rotation steps, each row followed by its count of steps
The counts run from 0 to 365.
[143 135 166 134 131 149 107  82 114 128 133 140 113 120  99 102 174 196
 100 113 123 113  79 150 142 139 108  88 114 122 142 131  94 147 127 178
 143  67 153 131 141 152  99 112 117 120 108  96 141 176 105 122 106 112
  82 158 127 135 181 140 149 142 162 184 143 127 130 104 168 119 107  84
 137 130 115 134 129 133 114 104  75 121 159 150 141 117 157 146 110 174] : 341
[129 134 165 145 122 163 145 105 132  96 158 131 135 150 108 118 162 199
  69 124 100 103  92 160 149 167 121 103 117 103 170 133 100 118 117 165
 162  60 178 139 165 131 116 150 105 104 100 139 127 152  98 138 156 116
  77 162 107 134 153 107 139 132 180 150 137 127 132 117 144 116 114  88
 109 133 121 160 160 137 129 119 101 142 155 116 164 105 144 171 101 153] : 356
[170 135 153 160 131 128 114  92 116 136 131 123 100 109  84 130 139 165
  94 115  90 120 121 141 163 150  97  84 129 137 139 152  90 149  72 155
 142  74 156 150 121 157  83  98 130 120  93 120 126 180 127 141 111 146
  88 146 118 111 134  84 141 122 180 127 142 106 139  90 164 113 106  78
 121 159 104 148 181 119 148  99  72 110 145 154 138 132 144 132 140 123] : 159
[143 139 152 130 135 130 112 100 125  92 140 130 113 149 112 115 130 203
 100 117 112 106  93 150 143 181 112 107 113 111 151 135 101 134  91 162
 179  35 160 113 139 155  96 108 113 145 107 129 128 160 138 128 126 118
  93 146 129 137 148 125 141 145 177 138 166 106 123  80 143 111 118 103
 123 134 137 142 160 133 135  94  69 119 159 130 140 114 157 161 115 173] : 95
[165 136 148 168 145 126 109  91 133 122 124 143 115 111 111 127 135 165
  87 125  74 138 117 136 163 144 119  79 124 143 149 151  98 139  82 137
 132  83 162 145 144 171  85 104 143 128  89 132 113 158 133 137 115 147
  80 144 113 103 129  84 145 119 186 135 142 121 153  72 167 117 109  78
 108 161 102 141 189 131 138 111  73 123 154 152 143 137 134 130 133 123] : 161
[155 106 141 143 109 154 140  97 121 137 104 131  97 117 107  77 139 172
 111 106  84 122 102 158 170 129 129  76 118 141 118 145  67 142 107 151
 147  80 152 134 105 154  88 109 130 115  77 126 133 179 116 126 116 120
  82 148 127 149 151 108 140 117 172 130 148 136 145 104 178 137  81  95
 111 152 129 132 146 121 109  82  83 107 162 141 140 114 176 144 143 124] : 198
[135 125 168 137 130 159 103  78 115 123 133 133 117 140 102 100 160 202
 103 107 130 106  95 139 147 140 111  95 112 121 145 130 107 142 119 171
 150  60 151 133 127 159  98 122 114 129 106  97 135 180 114 121 112 104
  86 161 130 139 181 143 154 158 145 168 149 126 126 112 165 108  99  82
 135 133 130 137 137 139 124 105  82 117 158 131 122 126 155 149  89 186] : 71
[134 103 148 169 131 143 148 124 125 113 112 148 141 143 119  92 144 189
  90 133  75 137 115 157 166 125 162  98 122 122 141 153 101 116  92 140
 140  99 176 155 145 162 109 174 125 137  69 155 113 156  92 139 140  92
  69 152 102 150 151 108 122 139 163 132 127 148 156 128 174 139  79  84
  97 156 116 144 157 149 102  93  99 112 150 108 124 124 153 136  94 122] : 229
[129 110 156 163 120 152 106  94 119 121 123 120 119 135 116 101 148 194
  89 100 110  97 120 131 164 135 129  68 129 134 140 151 106 139 100 155
 148  86 156 154  99 170  81 126 130 112 101  90 136 190 133 140 133 124
 105 161 132 125 172 131 166 160 138 137 139 136 122 140 166 108  81  69
 130 138 128 154 167 128 147 100 102 111 159 117 125 150 166 141  93 147] : 29
[148 133 153 171 131 135 127 109 123 125 155 129 129 120  93 136 173 182
  57 117  90 106 125 150 154 140 117  73 140 135 166 154 101 127 106 155
 151  84 178 168 151 131  99 136 126  97 107 117 124 167 101 148 146 137
  85 151 121 111 157  88 130 138 173 154 109 118 135 118 155 111  88  67
 114 143 100 168 178 122 149 117 110 138 132 139 164 125 135 146 108 125] : 149
[127 110 153 162 124 143  94  84 123 118 118 126 121 132 122 102 145 194
  95 102 108 108 115 125 165 130 130  63 130 137 138 151 112 141 102 148
 146  75 155 150 101 176  73 113 136 120  98  93 129 183 138 131 123 130
 102 160 139 124 169 136 168 166 138 137 142 133 131 124 170 101  81  73
 125 137 135 150 171 132 143  98  94 111 161 124 126 151 165 138  92 152] : 30
[170 135 151 150 124 132 125  95 120 135 132 120  96 108  81 119 142 164
  88 110 100 113 118 146 161 152  92  82 126 140 137 155  78 148  76 160
 153  77 157 145 116 150  87  96 125 117 101 119 134 186 125 142 117 142
  98 149 129 122 136  92 144 127 181 132 138 112 130  93 166 125 111  82
 124 153 110 150 168 106 145  93  79 113 144 157 146 129 154 137 144 123] : 158
[116 112 160 198 146 141 111 112 122 102 118 153 143 142 144 112 136 192
  90 115  90 131  93 140 171 132 153  76 115 137 157 157 131 120  95 131
 125 106 177 154 152 183  81 152 154 139  92 124 116 154 117 151 135 113
  82 150 116 120 157 130 157 167 156 154 118 156 144 138 170 150  97  67
 125 147 116 153 164 136 119 122 114 135 155 121 122 149 145 129  94 119] : 22
[118 126 176 169 148 168 119  94 132  90 136 148 143 158 135 113 144 205
  84 124 105 125  84 137 158 152 137 108 104 110 173 138 136 126 101 147
 139  77 173 138 173 180 109 158 136 130  93 140 119 151 109 130 141 111
  69 165  95 117 150 125 160 151 160 158 142 146 142 118 152 133 124  80
 124 141 125 141 161 147 123 133  95 141 165 111 136 135 133 146  85 160] : 63
[121 141 151 146 125 143 139 111 122  95 138 140 146 142 113  99 171 209
  78 129 100 106  83 154 145 151 138  97 127 108 155 139  90 127 127 174
 156  73 167 129 159 136 106 156 103 112  89 113 124 160 102 137 139  98
  87 167 128 140 176 143 126 151 160 164 139 130 122 136 163 129  85  89
 113 122 120 150 139 143 102 107  98 114 152 124 161  92 160 146 101 151] : 88
[145 105 131 143 111 146 141 104 125 126 108 136 115 133 119  76 136 182
 108 113  77 120 111 164 162 129 149  79 122 137 116 141  75 131 108 147
 160  61 155 135 103 153  88 115 123 129  73 132 122 168 120 133 129 107
  84 149 127 160 159 119 134 130 164 123 154 135 145 106 175 119  65  99
  99 138 133 139 153 135 111  73  89 102 160 123 126 113 177 153 121 142] : 218
[140 130 141 164 135 116 109 112 119 122 131 143 121 103 119 114 154 174
  87 106  86 109  89 166 147 140 126  50 122 163 149 155  97 138 134 142
 154  64 181 138 139 141  81  89 147 115 106  96 120 152 118 147 127 135
  89 127 141 123 164 119 136 146 194 167 125 119 141  96 159 122  85  83
 121 128 111 161 146 118 120 109 116 158 150 167 154 124 149 161 127 130] : 153
[134 110 129 149 117 129 127 117 124 120 117 131 116 143 120  90 134 196
 102 114  90 109 129 158 158 136 156  85 132 130 124 148  91 128  94 147
 174  47 159 135 100 151  94 121 120 138  82 122 123 171 128 136 131 107
  97 142 134 163 162 124 127 157 157 117 148 131 135 113 166 103  59  93
 103 140 140 150 163 136 123  76  89  97 159 107 117 120 169 152 100 151] : 238
[141 138 163 139 139 136 110 100 110 124 137 141 122 129  95 104 172 205
  97 118 126 111  79 161 136 146 114 103 118 122 147 139  93 143 123 176
 157  56 156 134 146 145  98 120 113 133 108 100 131 169 100 132 110  96
  90 150 133 142 185 144 129 155 156 179 141 122 126 110 167 120  95  82
 134 135 119 139 130 138 111  97  80 121 154 136 134 111 151 150  91 178] : 91
[124 127 166 162 124 146 116 107 109 114 127 122 122 126 100 106 155 201
  91 105 122  95  94 140 152 147 103  78 125 125 151 161  96 142 101 172
 157  84 154 149 120 158  80 130 131 114 112  86 145 190 125 149 126 111
 108 162 139 121 177 137 152 167 142 156 133 133 107 160 167 135  90  71
 149 130 122 164 147 115 127 102 105 114 143 131 148 132 174 139 105 139] : 298
[139 146 161 163 135 132 140 127 120 107 158 128 135 136  92 138 163 194
  59 131  99 104 110 160 145 164 113 100 129 116 170 162 103 117  90 159
 167  68 182 157 164 125 104 149 118 116 107 134 121 159 103 159 155 122
  87 145 113 123 145  97 122 146 180 142 116 116 130 123 148 123 105  72
 118 138 110 177 170 119 139 113 109 145 131 125 161 117 133 154 106 130] : 127
[149 143 156 139 145 116 109 114 102 127 136 137 111 123  95 121 156 195
 103 110 122 100  77 167 136 160 103  98 110 134 146 147  96 139 113 172
 171  46 159 127 145 136  94  96 122 145 118 105 129 162 107 138 111 102
  95 127 139 134 170 130 126 163 176 170 140 108 127  91 153 119  98  89
 137 136 124 149 127 124 124  95  89 136 144 158 128 112 150 156 112 170] : 113
[127 105 158 165 117 155 116  98 114 120 125 119 115 135 106 101 148 199
  90  96 116  95 118 141 169 134 120  68 123 132 138 158 105 138  96 161
 157  85 156 158 103 159  82 125 132 115 103  97 144 193 127 144 136 116
 104 163 130 135 171 131 165 165 139 138 132 139 116 154 159 122  86  72
 142 134 135 163 158 118 144 102 108 117 157 114 134 144 171 146  95 139] : 28
[114 134 157 151 129 154 144 114 135  79 146 137 149 156 125 109 161 210
  75 132 104 106  92 164 150 163 138 102 116 109 166 139 111 117 116 161
 167  67 176 132 166 147 113 155 110 117  96 138 123 147 110 142 152 108
  83 164 116 139 157 130 134 147 172 155 142 134 128 128 148 132 105  95
 115 123 127 158 154 146 115 119 104 135 155 114 159 101 150 162  91 157] : 86
[134 131 167 146 128 156 101  79 113 122 132 130 115 126  97 104 169 199
  94 103 127 108  87 133 151 144 100  79 119 128 148 139  97 152 116 176
 138  83 150 146 130 160  90 115 121 114 108  82 143 189 121 130 112 119
  94 170 135 119 176 140 159 150 145 173 139 130 119 128 174 122 103  78
 150 135 124 143 147 127 131 108  84 113 156 142 144 128 163 135 105 157] : 320
[149 154 166 165 154 131 137 130 112 112 139 148 124 126  99 138 147 192
  89 131 109 117  85 166 146 168 100 121 107 125 165 164 105 121  80 159
 152  75 181 142 187 144 100 142 133 147 110 148 122 145  95 157 132 108
  75 131 108 123 137  94 125 144 189 163 123 117 134  97 152 163 130  73
 136 150 111 164 144 120 123 112  97 147 132 147 148 121 129 149 116 130] : 124
[140 137 180 153 153 159 123 104 123  97 146 146 135 152 116 128 148 204
  80 128 113 126  88 145 155 163 113 125 103 108 174 138 125 123  87 157
 143  65 171 139 180 164 116 160 123 144 105 148 124 150 101 129 143  99
  71 155  97 122 142 116 143 148 163 162 135 130 138 105 150 140 130  81
 131 145 120 141 153 144 130 122  84 143 157 115 130 127 121 152  87 165] : 83
[128 104 158 164 129 144 133 129 105 126 124 126 117 143 110 105 137 203
  93 104 124  94 104 173 159 143 132  94 108 132 141 166 114 115  94 160
 182  66 176 148 121 148  93 142 139 144 106 119 131 165  94 148 147  89
  97 125 128 161 169 132 131 181 154 138 123 134 124 141 149 147  76  72
 134 139 145 169 132 116 129  90 121 139 146 111 115 136 158 167  86 143] : 255
[147 148 146 137 144 114 129 112 130  83 125 141 128 144 108 113 139 197
  93 141  92 128  95 149 144 169 127 114 124  99 148 147  83 135  81 162
 152  65 153 113 155 166  90 125 101 142  88 144 119 160 139 141 115 117
  89 164 121 130 135 118 120 137 174 139 164 117 127  94 168 126 108 100
 107 144 118 134 169 144 104  91  64  86 153 134 145 102 161 123 129 144] : 98
[138 117 140 176 147 118  95 107 117 116  97 148 115 123 133  98 117 181
 117 114  96 124  96 141 166 131 137  71 116 148 129 164 104 143  88 138
 144  73 158 132 119 190  64  99 150 154  93 105 122 163 141 144 105 120
 101 137 141 132 160 137 152 168 155 139 144 139 143 108 176 139  87  86
 127 147 131 143 156 129 125  91 100 111 158 147 107 147 169 132 113 133] : 12
[142 116 163 174 138 139 131 111 115 110 105 129 105 134 110 115 106 184
 110 111 107 122 101 132 169 161 108 101 104 122 138 177 103 128  44 152
 147  86 165 144 121 188  74 128 149 152  99 141 132 179 137 151 127 115
  98 144 117 128 128 107 155 157 159 113 140 139 124 125 158 173 114  76
 139 158 129 162 162 112 143  90  88 115 149 122 120 155 161 132 124 110] : 16
